rotation ticks, each row followed by its count of ticks
The counts run from 0 to 358.
[142 139 167 114 151  74 141 155 147 137 105  67 176 151  85 125 146 118
 155 107 123 125 153 140 143 129 104 177 133 157 111  91 145 117 124 102
 100 112]  348
[136 146 176 121 105 119 170 124 164 141  96 117 110 129 166 119  94 122
  53  86 136 144 187 122 128 102 122 101 151 144 146 153 116  84 127 143
  86 115]  316
[103 163 107 109 110 179 128 121 169 125 146 118 124 163 149 125 105 132
 131 190 143 103 138 107 147  86 135 148 108 138 158 132 160  74 173 162
 129 105]  325
[123 138 163  66 167  93 182 104 100  77 112 144 120 136 151  91  95 130
 119 114 136 117 119  73 139  91 133 114 122 117 138 147 106 146 157 154
 144 121]  144
[158 147 166 123 128  68 159 144 139 115 113  73 133 123 137  62 140 138
 105 103 128 105 142 105 102 164 164 127 101 108 114 142 123 102  97 156
 137  95]  62
[109 142  87 139 169 146  70 117 158 163 156 134 153 158 100 151 129  87
 192 169 134 146 115 142 151 157 121 146 154 136 142 146 110 107 108 120
  95 132]  120
[125  94 121 145 158  98 103 128  91 152 130 108 159 110 100 135 144  88
 168 173 149 172 138 159 108 108  84 112 144 112 132 164 137 114  90 143
  84 155]  191
[116 175 131 137 145 144 145 133 139 110 132  59 141 105 109 127 125 129
 159 117 120  81 162 116 127 120 116 191 103 118  73  97 176 122 146 133
 108 142]  101
[146 154  79 166 124  93 132 158 120 116 107 137 183 111  85 126 144 148
 163 182 138 114 109 130  98 124 140 121 122 151 142 154 183 101 129 171
 130 112]  336
[144 153 129 130 162 121 129 115 117  92 152 113 123 101 148  96 124 121
 131 158 136 110 117  81 111 137 173 113 110  66 142 168 135  91 131 195
 141 113]  218
[133 156 173 123 136 134 143 104 136 113 136 107 110  83 121  92  89 117
  74 139 128 141 164 136 123 116  99 149 140  91 112 139 140 122 104 159
  58 174]  31
[108 156 127 133  86 141 139 154 170 170 117  75 118 188 155 116 135 116
 101 145 117 133 166 139 129 122 142 142 118 179 136 125 133  58 130 138
  90  89]  241
[ 76 135 130 118 178 161 134  83  97  96 150 150  90 135 151 126  97  91
 176 137 148 125  85 109 160 120 158 129 116 112 115 164  95 166 157 141
 161 151]  292
[ 97 111 132  86 107  90 137  81  90 121 122 156 143 138 154 120  62 117
 124 163 133 154 114 107  81 105  99 107 134 135 147 173  98 130 118 136
 122 108]  152
[120 165 169 106  99 136 174 104 165 120 118 162 100 127 156 130  55 127
  86 102 117 136 152 113 141 111 113 128 138 149 142 134 114 114 155 126
 105 134]  319
[106 107 178  88 112  96 164 101  91 109 113  85 125 136 161  82  95 111
  86 142 139 140 145 109 107 102 119 123  97 105 117 142 107 108 114 153
 127 114]  69
[ 89 159  82 185 114 126 151 102  97 129 107 166 123 105 123 162 108 125
 163 111 139 120 122 127  99 147 134 117 130 174  72 157 138 149 117 124
 118 161]  15
[119 129 105 122 178 130  94 113 159 143 172 141 173 121 101 153 103 103
 190 177 133 150 125 118 115 135 105 152 141  91 167 145 140 104 109 138
  91 145]  116
[119 150 156 112 156 123 143 145 125 105 123  63  99 138 155  54 153 119
  90 126 137  96 136  98 136 136 164 128 103 109 104 160 117  96 114 185
 120 122]  138
[133 149 142 151  95 142 185 128 126  91 100 166  88  96 130 100  79 140
  92 158 143 127 132 132 124  90 151 129  87 138 122 150 163 121 153 150
 152 141]  251
[109 157 120 112 107 147 171  98 113  79 122 170 114 124 113 115  73 130
 145 168 131 109 105 117 122  93 139 156  90 150 102 132 169 139 181 131
 155 135]  254
[108 118 122  93 115 117 141  94 132 142 125 180 144 148 151 187  57 119
 178 141 143 148 123 107 117 104 121 129 106 135 164 145 128 114 146 101
 149 100]  79
[125 143 153 129 155 138 151 127 111 108 125  44 133  94 115 106 143 115
 126 143 134 101 170 130 120  91 103 150  97  99 101 126 169 116 131 166
  82 145]  104
[ 90 162 113 103 138  95 123  91 120 134 121 108 150 152 153 147 108 132
 155  74 106 115 132  94  95 171 112 125 169 160 104 137  85 141 100 113
 104 115]  307
[112 133 161 121 110  97 141 110 124 148  87 105 115 141 169 115 109 112
  71  75 130 143 172 118 128 124 111  86 172 169 119 153  89 110 100 145
  71 123]  312
[126 130 110 146 110 155 146 140 123 118 124 131 115 140 139 121 130 123
 109 215 156 124 136 135 126  70 139 100 106 155 154 163 162  81 153 187
 133 113]  328
[137 140 152 108 124 106 130 141 147 154 118  61 133 149 167 126 144 119
 101 103 130 118 186 122 120 121 117  98 162 158 142 129 110  72 113 150
  90 105]  313
[133 111 124 147 161 107 134 113  78 104 119 147 115 108 153 126 142 115
 156 140 165 141 116 111 116 133 148  59 130 115 125 198 100 130 108 178
 153 135]  297
[142 130 165 151 145 154 128 125 163 127 147 121  71 102 137 104 107  95
 122 144 152 158 135 148 142 136 174 142  80  72 140 162 129  96 117 153
 139 149]  286
[ 99 124 115 124 125 125 165 109  68  95 112 165 141 115  95 118 100 117
 163 182 151 116 108 122 124  90 122 146 108 157  93 150 154 159 166 140
 138 149]  258
[ 97 123 122 142 140 124 103  86 117 136 139 181 130 126 110 128  93  97
 144 167 149 185 124 147 123 136 110 131 156 115 136 182 107 126  95 136
  82 174]  118
[129 123  97 159 105 131 158 140  89 104  99 185 114 113 126 119 119 129
 110 185 157 133 114 142 124  80 137  86 122 167 138 183 151 118 148 166
 134 127]  331
[105 108 137 102 134  78 136 101  73 124 101 165 156 128 152 144 112 123
 133 110 145 146 123  93 109 128 119  64 175 155 130 173  91 142 106 137
 116 115]  228
